First come named turns, each shown by rows before and after it. For each pair of rows after them, which turns, in which order, take the first row to the second? The first pair is done for you.
Q433:
[-45 -12  16  40   4 -15 -35 -36   1  13 -23  20  31  15  16   4  -3  -2
  14 -15 -41 -40   6  10]  ->  [-38 -14  16  53  -1 -17 -32 -28  14  20 -21  13  35  17  16   9 -20   0
  13 -17 -21 -30  27  10]
[-15 -23   5  -8  -9  -3   0 -17  25 -14 -18  19  19 -20 -33  -1 -18  15
  42   4   8  -2   4 -11]  ->  [-20 -22   3 -13 -10  -2  -1 -23  13 -17 -19  23  17 -23 -32  -2  -7  15
  42   9  -4  -8  -6 -10]
[ 15  -6  -4  10 -22 -12 -26  23  18 -16  21 -11   5   6  -7  15 -27  25
 -16   5  37   9  30 -11]  ->  [  3 -12   3  -8 -29   0 -12  23  21  -4  14  -3  -2   4 -22   6   2  23
   5  20  43  24  28  -5]
[ -2 -15  21 -12 -24  17   9  -2  -1   1  -1   9   8  -4 -32 -14  15  -4
  39  -8  -1  26  -5  11]  ->  [ -2  -9  16 -17 -14  16   4 -11 -16  -9  -1  12  12  -6 -25 -11  24  -8
  25 -10 -26   8 -29  10]
Q990:
[  7  -2  -5 -12 -31  38  12  18  27  29   8 -16 -19   9 -20 -18  26   4
  29  31  53  31  45   4]  ->  [ -2 -13 -26 -32 -33  44   5  -8   8   4  -7  -5  -5 -12 -35   1  35  10
  51  35  30   8  44  -8]
[-18  18  14  -6   1  -9  21  -1 -19   9  -2   6 -18   1 -11  11  46 -12
  -3  -6  -2  29  -8  10]  ->  [-14  21   8  -5  -2  -4  20   5 -11  13  -2  -2 -22   9  -9  14  49 -11
  -1  -1   5  29  -4   8]
[-34 -30  17 -23   9  -3  22 -15 -45 -27   3   7  24 -12 -39  -7 -14   7
  25 -16 -50 -21 -38  45]  ->  [-31 -18  48  -2  15 -11  26   8 -30   0  13  -2   8  10 -24 -26 -20  -8
   1 -26 -43  11 -46  59]
Q924:
[ -5  16 -30 -29  10  25   0  -9 -21 -10  11  -6 -22  -5   8   7  55  11
   3  29 -17 -24 -11  -5]  ->  [  4  27 -17 -16  17  25   6   5 -16   0  18 -17 -36   5  19  -1  54   5
 -13  26 -13  -5 -13   0]
[  2  25  50   5   0 -30  20  37  15  30 -20  24  -1  -8  -4 -43  11 -19
 -14  20  19  27 -22  19]  ->  [-14   8  45 -11  -9 -27  19  17  14  14 -41  42  17 -26 -29 -35  13 -14
  20  17  15  14 -19  15]
[-18   2 -13  -5  -4  -3   8  30 -12 -13  -1 -32 -14   4   8   6   7   9
   7  12  19   9  21   1]  ->  [-22   4 -10  -4  -5  -7   7  30 -14 -12  -2 -29  -9   5   3   7   5   4
   7  13  21  12  19   5]
[-11  11  22  21  -6  -6 -20   3   0  -9  -5   5  22   7  10 -10 -41   6
 -36   8  33  14   4  12]  ->  [-16  -1  24  16  -9  -5 -19  -2   1 -17 -13  16  30   0  -3  -8 -40   8
 -22   7  35  13  10   9]

Between the rows of a pair lie 2 to 3 turns.
[ 17   5   7   2  20   6  20  32  15  51  19 -28 -31  32   3 -17  22 -15
   1  20  18  39  13  25]  ->  [ 20   8 -40 -32  34  20   6  -3 -25  12  13 -21 -28   9   5   2  47  -5
   1  31 -36 -20 -12  10] | Q990 then Q433 then Q433
[  4  -2 -17  10  -4  -1   5 -41   6 -12  -6 -10   3  -5  -6  34 -28   2
   7   2  18 -17  33 -11]  ->  [ 11   5  -5  19  -2  10  21 -11  15  16   5 -19 -24  12   4  15 -10  -6
  -2  18  39  14  34   4] | Q924 then Q924 then Q433
[-30 -23  13  20 -10 -31   0 -21  18 -12 -23  11  34 -12 -38  12 -46  -2
  35 -10  16  12  22  -8]  ->  [-20 -12  23  33  -8 -29   7  -1  30   9  -6  -3  19   3 -21  -1 -48  -8
  21 -10  34  33  26   5] | Q990 then Q990 then Q990
[ 25   5  18  25  -3  -7 -12  25  12   8  -4   7 -10   3  -5 -14  30 -12
   4  -9   1  27  10   9]  ->  [ 24   5  15  21  13 -13 -16  11   1   1  -3  14  -7  -1   1  -8  33 -14
  -7 -13 -28   5 -13   9] | Q433 then Q433 then Q433
[ 21  11 -22  -8   1  -2 -17 -18   6  -4  20 -26 -25 -13  23   2  -5 -17
 -12 -19 -21 -19  -9  -2]  ->  [ 21   1 -29 -13 -17   7 -15 -17  18  -4  11 -31 -21 -12   4  11 -13  -8
  17 -11   2  -7  20  -5] | Q433 then Q433 then Q990
[-42 -43  -3 -33  26  16   4   1 -31 -29  34  17 -24 -14 -22  19  50  16
  47   9  28 -10 -29  18]  ->  [-44 -31   6 -16  50 -10 -11  -9 -42 -40  35  27  -9 -14   0  25  22  10
   8 -20  -4 -30 -56  20] | Q990 then Q433
[ 23   6 -12   0  27  15   6  10  -2   5  13   3 -16  12  17 -27  23   1
 -14  20  -5  11 -29   8]  ->  [ -5 -26   9 -18   3  14  10  -6   7  -1 -20  23  10  -4 -21 -24  25   3
  21  14   0  12 -19   3] | Q924 then Q924 then Q924
[ -4  -6  17  29  22 -36 -19   3  -2   0   6  10  44  14   8   4 -53  -3
 -34 -34 -12 -13 -12  -4]  ->  [ -9 -19  36   6 -14   4  24  29  17  43  10   4   2  29 -18 -22  -3  -8
  16   7  37  51  13   7] | Q990 then Q433 then Q433
[ -1  -1  34  17  -7  -7  16  13  13  16  10  -3  -1  19  -6 -35   9  -5
  11  -1   3  27 -12  31]  ->  [ -9 -11  23   5   6 -15  -2 -15  -9 -12  -6  15  25  -3 -13 -17   4  -2
  14 -11 -35 -14 -33  22] | Q924 then Q433 then Q433
[  4  -2  28   9 -18   7  20  22  20  22 -14   0   6  10  -6 -22 -20   9
   4   6  15  32   8  12]  ->  [-12 -19  18  -8 -18   1   9  -9  -3  -8 -33  18  36 -15 -22  -2 -19  13
  13   0 -16  -8  -4   2] | Q924 then Q924 then Q990
[ 10  -4  32   0  -9  -5  -8   4  31  31  22   4 -23  22 -16  14  -7  11
  -5 -23  15  19  22 -22]  ->  [  1 -18  11 -20 -15  -2 -19 -23  18   5   3  20  -2   4 -34  34  -3  17
  17 -20  -5 -11  21 -34] | Q990 then Q990 then Q990
[  0  40  -3   0  44 -17 -16  26 -19   2  26  24 -36  20  20 -33  24 -25
 -31 -12 -55 -19 -54  36]  ->  [ -7  36  27  22  40 -37 -19  32  -1  15  25  28 -20  20  16 -36  -8 -29
 -38 -34 -40   0 -50  38] | Q924 then Q433
[ 21  28   5  21  15 -27   1   0  21  11  10 -36   2  14  31 -11  -2  -1
  -1  18   8  25  34   0]  ->  [ 27  26 -24   9  13 -15  -8 -18   5 -11   5 -36  11   2  27   5   5   7
   7  24  -3   1  40 -16] | Q990 then Q990 then Q924
[ 13  29  39  20  22  -6  15  35  44  22  11   6 -29  10  -3 -28 -19 -11
 -21   0  15  25 -25  -5]  ->  [-19 -10  34 -15  -6   0  13   0  38  -9 -30  41  10 -22 -52  -6 -20  -1
  37  -2   6   2 -14 -24] | Q924 then Q924
[-42  -8  -2  -4  -2   9   7  -2  -9   3  -8  35 -15   2  -8 -19  41  -2
  24  -8  -5   6  -8   1]  ->  [-24  15  -1  19  12  -3   3  24   0  13  13  15 -31  22  21 -27  27  -5
 -11 -12   0  13  -9   6] | Q433 then Q990 then Q990
[ 21  29 -38   5  -8  14 -15   5  -6 -16  -6 -21   8   3  11  15  -9  16
   3  11   9 -21  12 -12]  ->  [  3  10 -29 -15 -18  20  -4  -5  -9 -20 -22  -4  14  -3 -16  18   8  14
  29  15   2 -19   3  -9] | Q433 then Q433 then Q990
[ 37  34  15   6  14  19  23  -8  12  40  37  -6 -29   4  62 -12  11 -27
 -41  32 -25  -4 -49  10]  ->  [ 46  31  14  27   8  13  16   3  33  43  43 -15 -22   4  67  -5 -20 -23
 -48  20  -2   6 -25   5] | Q433 then Q433
[  5 -37 -19 -21 -39  25  -4 -18   4 -16 -15  -8  32 -18 -40  29 -11   9
  42  12  50  -8  43  -8]  ->  [ -8 -31 -20 -47 -17  30  -3 -36 -28 -27 -21  11  29 -24 -39  24  25   5
  38  20   3 -38   0  -3] | Q433 then Q433
[  7 -26 -27 -25  -2   5 -22 -27 -23 -23 -25  10  45 -51  11  13  -3  -5
   5 -14  -8 -35 -12 -21]  ->  [ 41  -1 -39  13   2  -1 -30  -4  -4 -10   6 -22  30 -31  40  16 -28  -1
 -25 -19  26 -24  14 -21] | Q924 then Q433
[ -2 -10 -19 -48 -11   1  18 -25 -13 -10 -35  28  -3 -23 -27   2  22  -6
  29  20 -34 -25  -2   2]  ->  [ 24  24 -39 -16  20 -16  -3 -17 -24 -17  -8   8 -10 -10  21   8  -1  -7
 -25   4 -46 -43 -16   0] | Q433 then Q924
[ 13  49 -23  -7  54 -12 -15   4 -32  -3  15 -18 -33  28  40   8  18 -17
 -53  -1 -58 -22 -55  14]  ->  [ 42  51 -51  26  35 -16 -31  11  -5  -8  32 -45 -19  34  51  30 -26  -2
 -54   2 -11 -19   6  -2] | Q433 then Q990
[-14   0  11 -33 -26 -17  -9  -7 -20 -33 -12  -8  25 -12   6  17  22   7
  22  20 -15  -1 -32 -22]  ->  [ -4   6   5  -6 -24 -33 -21  -1  -8 -37  -6 -19  36  -9  21  27 -18  11
   5   3  -4  -3 -11 -28] | Q433 then Q433
[  3  13 -47 -14  -5   6 -15 -45 -21 -38 -10  -4   2  -1 -20  22   3  33
   1  -3 -19 -13 -11 -33]  ->  [ 11  12 -43  10 -20   3 -20 -32   2 -27  -5 -16   6   5 -24  27 -25  40
   6  -9  19   9  25 -38] | Q433 then Q433
[ 17   2 -23  -2   1   7  -3  -4  -5 -19   2  -4  -1  -4   6  18   9   9
  -1  -2 -11 -18  13  -7]  ->  [ 11  -2 -12   8   6  -2  -9  -3  -2 -19   3  -1  13  -4   3  16  -9   5
  -9 -13 -13 -17  15  -6] | Q990 then Q433
[-52 -29   8  -9  20   0 -10 -21   8 -27 -23   7  50  -7   0   9 -15 -22
  18  -3 -20 -20  -1 -11]  ->  [-45 -14  41  16  25  -4   3  16  24  17  -3  -3  20  19  17 -22 -12 -36
  -1  -3   5  30  -8  13] | Q990 then Q990 then Q433
[  5  -4  42  34 -14 -15  14  26  17  21  11  -6  -5  22  12 -15 -35  -2
 -15 -23  33  37  12  18]  ->  [-16 -38  24   0 -37  -7   0 -18   7 -17 -28  20  35 -11 -27  17 -33  14
  36 -22  16   0  25  -3] | Q924 then Q924
[-30 -11  18 -12 -33 -10  30  -6  -5  21   2   7  -9   6 -10  -6  15 -17
  54  38  14  18  -4  14]  ->  [-16   3 -24  -2  -6 -33  -2 -38 -29 -20   4   7  17 -10  11  21 -13  -8
  24  18 -33 -39 -19  -5] | Q924 then Q433 then Q433
[  0  28  37  26  11 -11  -5 -19  12  19   6 -11  38   5   5   6 -27   5
 -35  37   9   3 -23  23]  ->  [-13   9  29  10   1  -8 -10 -37   6   2 -15   3  56 -12 -18  17 -25  12
  -8  38   5 -15 -16  16] | Q924 then Q924 then Q924
[ 21   6  -5  13  -5  21  17   4   7  14  19 -24 -33   0  19   2  15  10
  -4  25  29  21  23 -18]  ->  [ 11  -1 -17 -16  -6  30  20 -13 -11  -6   8  -7 -29 -11   6   7  37   9
  17  36   5   2   6 -23] | Q433 then Q990
